In the data rows, 128 means zero.
Here are some numbered points:
tensor([135, 122, 133, 128, 126, 129, 137, 97, 114, 120, 157, 139, 140, 133, 137, 150, 144, 122, 126, 107, 135]) 0
tensor([110, 115, 90, 162, 124, 119, 114, 118, 130, 142, 145, 135, 109, 157, 116, 156, 124, 198, 142, 150, 103]) 1
tensor([114, 75, 56, 129, 102, 113, 132, 109, 137, 170, 161, 147, 143, 150, 84, 203, 127, 211, 158, 130, 99]) 2
tensor([127, 169, 169, 100, 127, 116, 160, 148, 144, 159, 153, 117, 134, 128, 121, 121, 133, 115, 182, 150, 136]) 3
tensor([133, 143, 118, 130, 145, 159, 134, 167, 101, 142, 142, 117, 139, 100, 85, 160, 106, 129, 125, 112, 136]) 4
tensor([121, 152, 143, 110, 130, 106, 132, 141, 162, 117, 85, 124, 99, 125, 157, 61, 129, 109, 139, 152, 110]) 5
tensor([140, 179, 183, 150, 165, 139, 121, 176, 105, 130, 103, 109, 108, 119, 130, 100, 98, 105, 120, 151, 152]) 6
tensor([131, 97, 114, 125, 129, 125, 121, 117, 119, 123, 134, 132, 136, 127, 120, 150, 127, 137, 126, 124, 130]) 7
tensor([143, 165, 202, 109, 132, 109, 119, 111, 159, 71, 62, 123, 106, 123, 202, 14, 156, 56, 98, 144, 139]) 8
tensor([112, 96, 78, 122, 106, 111, 130, 119, 159, 153, 131, 139, 129, 132, 117, 135, 141, 175, 137, 127, 107]) 9
tensor([103, 104, 90, 147, 104, 124, 146, 95, 132, 140, 155, 137, 119, 136, 130, 135, 144, 152, 125, 105, 98]) 10
tensor([126, 97, 63, 151, 132, 155, 126, 139, 112, 144, 132, 133, 134, 124, 95, 170, 112, 171, 103, 100, 112]) 11
tensor([124, 218, 205, 168, 147, 147, 125, 137, 98, 88, 113, 108, 82, 152, 186, 54, 131, 73, 108, 132, 143]) 12
tensor([129, 179, 170, 149, 151, 160, 131, 144, 93, 110, 133, 122, 125, 122, 146, 104, 132, 76, 106, 99, 154]) 13
tensor([129, 90, 82, 128, 137, 121, 116, 151, 150, 139, 88, 135, 126, 103, 96, 122, 114, 164, 105, 129, 100]) 14
tensor([132, 114, 85, 173, 144, 135, 94, 168, 105, 166, 131, 120, 114, 137, 66, 201, 75, 215, 146, 177, 114]) 15
tensor([115, 121, 105, 107, 101, 116, 157, 121, 154, 154, 153, 135, 140, 130, 115, 139, 137, 137, 171, 123, 109]) 16
tensor([117, 94, 73, 150, 129, 134, 119, 134, 130, 140, 132, 130, 124, 133, 106, 160, 115, 173, 113, 118, 106]) 17
tensor([120, 157, 150, 148, 130, 130, 139, 141, 108, 148, 174, 125, 129, 143, 116, 152, 122, 134, 167, 145, 131]) 18
tensor([130, 145, 134, 131, 140, 156, 137, 150, 101, 134, 136, 125, 135, 109, 120, 149, 126, 103, 120, 109, 142]) 19
tensor([110, 150, 157, 79, 89, 80, 165, 115, 190, 135, 126, 124, 128, 147, 171, 64, 168, 93, 184, 145, 109]) 20
Which point above is nearest to each new point, looking only along the 6 directions in which the numbered points spread most? Its number follows each.
tensor([112, 152, 137, 112, 124, 110, 138, 150, 168, 134, 105, 120, 109, 133, 141, 84, 135, 124, 144, 150, 101]) 5
tensor([147, 124, 141, 107, 130, 112, 115, 136, 155, 106, 68, 127, 120, 110, 159, 77, 139, 95, 100, 126, 134]) 5
tensor([141, 139, 133, 138, 134, 109, 97, 126, 147, 127, 88, 117, 96, 152, 136, 99, 116, 155, 128, 181, 114]) 5
tensor([121, 139, 131, 106, 118, 106, 150, 140, 187, 144, 100, 123, 124, 120, 138, 73, 148, 126, 137, 134, 103]) 5
tensor([147, 96, 128, 121, 130, 111, 91, 101, 117, 113, 126, 137, 134, 148, 125, 167, 118, 150, 124, 160, 142]) 7
tensor([137, 141, 184, 77, 115, 116, 145, 105, 154, 82, 93, 129, 142, 101, 204, 32, 174, 28, 92, 100, 138]) 8
tensor([123, 190, 170, 134, 146, 166, 155, 167, 103, 133, 125, 113, 124, 98, 143, 94, 131, 63, 120, 92, 142]) 13
tensor([114, 146, 133, 130, 125, 132, 157, 149, 144, 145, 128, 121, 123, 120, 136, 107, 141, 108, 128, 109, 114]) 19
tensor([148, 98, 118, 144, 144, 133, 90, 119, 107, 125, 134, 130, 143, 131, 114, 184, 94, 154, 127, 155, 146]) 7
tensor([115, 94, 76, 126, 113, 121, 137, 111, 127, 160, 179, 135, 151, 136, 90, 198, 121, 180, 161, 131, 118]) 2
tensor([138, 130, 127, 104, 129, 141, 135, 160, 144, 128, 98, 123, 142, 94, 121, 110, 132, 97, 113, 110, 126]) 19
tensor([115, 128, 125, 103, 114, 133, 166, 147, 153, 163, 145, 121, 148, 114, 109, 120, 137, 111, 163, 109, 117]) 16
tensor([142, 164, 172, 139, 141, 161, 127, 125, 93, 98, 120, 120, 120, 112, 169, 92, 141, 65, 92, 98, 156]) 13
tensor([104, 183, 146, 155, 118, 144, 155, 138, 102, 159, 188, 120, 124, 155, 112, 157, 120, 135, 176, 126, 127]) 18
tensor([134, 103, 116, 104, 108, 79, 118, 105, 179, 123, 90, 134, 122, 125, 156, 83, 141, 139, 116, 157, 105]) 5
tensor([140, 129, 140, 113, 120, 100, 129, 128, 165, 131, 102, 129, 122, 135, 136, 98, 132, 135, 146, 157, 115]) 5
tensor([115, 166, 186, 110, 97, 107, 158, 71, 149, 70, 123, 132, 124, 140, 219, 24, 190, 39, 106, 98, 134]) 8
tensor([130, 147, 183, 95, 114, 125, 147, 91, 154, 72, 85, 130, 128, 114, 200, 14, 191, 21, 81, 74, 147]) 8
tensor([132, 121, 133, 166, 134, 120, 87, 102, 111, 116, 140, 129, 103, 157, 131, 170, 108, 174, 129, 185, 123]) 1
tensor([121, 151, 189, 108, 110, 110, 142, 75, 149, 82, 121, 127, 128, 145, 199, 40, 186, 61, 114, 108, 136]) 8
tensor([139, 149, 189, 91, 123, 104, 140, 112, 152, 90, 93, 125, 130, 115, 183, 44, 150, 51, 116, 129, 152]) 8
tensor([120, 168, 119, 148, 151, 156, 136, 199, 109, 163, 133, 110, 120, 104, 92, 154, 97, 134, 151, 131, 124]) 4
tensor([124, 124, 115, 139, 126, 129, 119, 139, 128, 120, 107, 130, 117, 132, 121, 124, 127, 138, 112, 120, 115]) 7
tensor([143, 146, 184, 92, 120, 104, 131, 111, 171, 82, 64, 127, 119, 96, 201, 17, 175, 43, 91, 118, 141]) 8
tensor([135, 120, 150, 106, 129, 82, 102, 112, 181, 109, 65, 131, 105, 131, 173, 69, 136, 113, 118, 154, 118]) 5
tensor([134, 108, 114, 90, 115, 95, 121, 114, 178, 115, 78, 138, 118, 125, 149, 79, 145, 122, 108, 142, 108]) 5
tensor([151, 105, 150, 122, 140, 123, 98, 119, 108, 119, 129, 128, 139, 125, 120, 170, 97, 141, 141, 158, 160]) 7
tensor([134, 124, 91, 170, 150, 134, 88, 172, 104, 174, 132, 123, 114, 145, 67, 211, 74, 218, 160, 186, 113]) 15
tensor([113, 133, 112, 109, 110, 114, 157, 135, 156, 159, 142, 135, 132, 128, 113, 131, 141, 142, 167, 129, 116]) 16
tensor([117, 116, 73, 179, 156, 136, 103, 168, 90, 186, 163, 124, 114, 145, 55, 248, 75, 241, 162, 164, 109]) 15
tensor([141, 125, 151, 110, 126, 92, 104, 116, 165, 89, 73, 123, 103, 132, 179, 70, 134, 104, 107, 170, 124]) 5
tensor([95, 105, 80, 150, 111, 139, 153, 96, 131, 139, 158, 139, 132, 146, 129, 136, 153, 151, 114, 85, 98]) 10
tensor([109, 138, 106, 156, 128, 120, 131, 139, 131, 156, 143, 126, 110, 157, 108, 153, 119, 176, 153, 138, 106]) 1
tensor([149, 88, 127, 121, 143, 129, 88, 118, 107, 116, 129, 131, 135, 137, 112, 169, 99, 148, 125, 167, 152]) 7
tensor([124, 176, 177, 155, 143, 164, 138, 119, 74, 103, 154, 122, 125, 134, 146, 120, 131, 80, 115, 103, 161]) 13
tensor([120, 79, 82, 134, 110, 121, 123, 101, 120, 144, 173, 142, 150, 151, 99, 195, 125, 190, 153, 130, 116]) 2
tensor([135, 127, 143, 133, 130, 111, 110, 141, 119, 153, 138, 120, 123, 143, 111, 158, 106, 151, 160, 172, 126]) 18
tensor([107, 158, 142, 130, 120, 131, 152, 134, 144, 129, 121, 124, 125, 127, 144, 80, 148, 104, 130, 104, 107]) 5
tensor([123, 134, 116, 175, 124, 129, 103, 123, 113, 149, 160, 120, 99, 180, 106, 178, 106, 210, 162, 177, 112]) 1
tensor([109, 95, 67, 144, 110, 134, 140, 99, 113, 162, 195, 144, 137, 144, 98, 199, 133, 190, 151, 107, 110]) 2
tensor([150, 92, 108, 130, 141, 131, 86, 115, 107, 121, 129, 137, 140, 127, 110, 178, 108, 158, 123, 152, 141]) 7
tensor([108, 182, 148, 155, 134, 143, 148, 143, 108, 157, 177, 114, 122, 153, 122, 157, 119, 140, 172, 143, 135]) 18
tensor([149, 161, 178, 129, 150, 132, 102, 160, 125, 122, 94, 120, 120, 121, 130, 108, 104, 109, 140, 161, 152]) 6
tensor([140, 178, 167, 162, 169, 150, 107, 179, 102, 126, 85, 104, 96, 114, 114, 97, 105, 107, 107, 147, 134]) 6
tensor([144, 116, 137, 117, 139, 127, 107, 134, 142, 98, 62, 125, 133, 96, 150, 64, 132, 102, 84, 115, 117]) 5
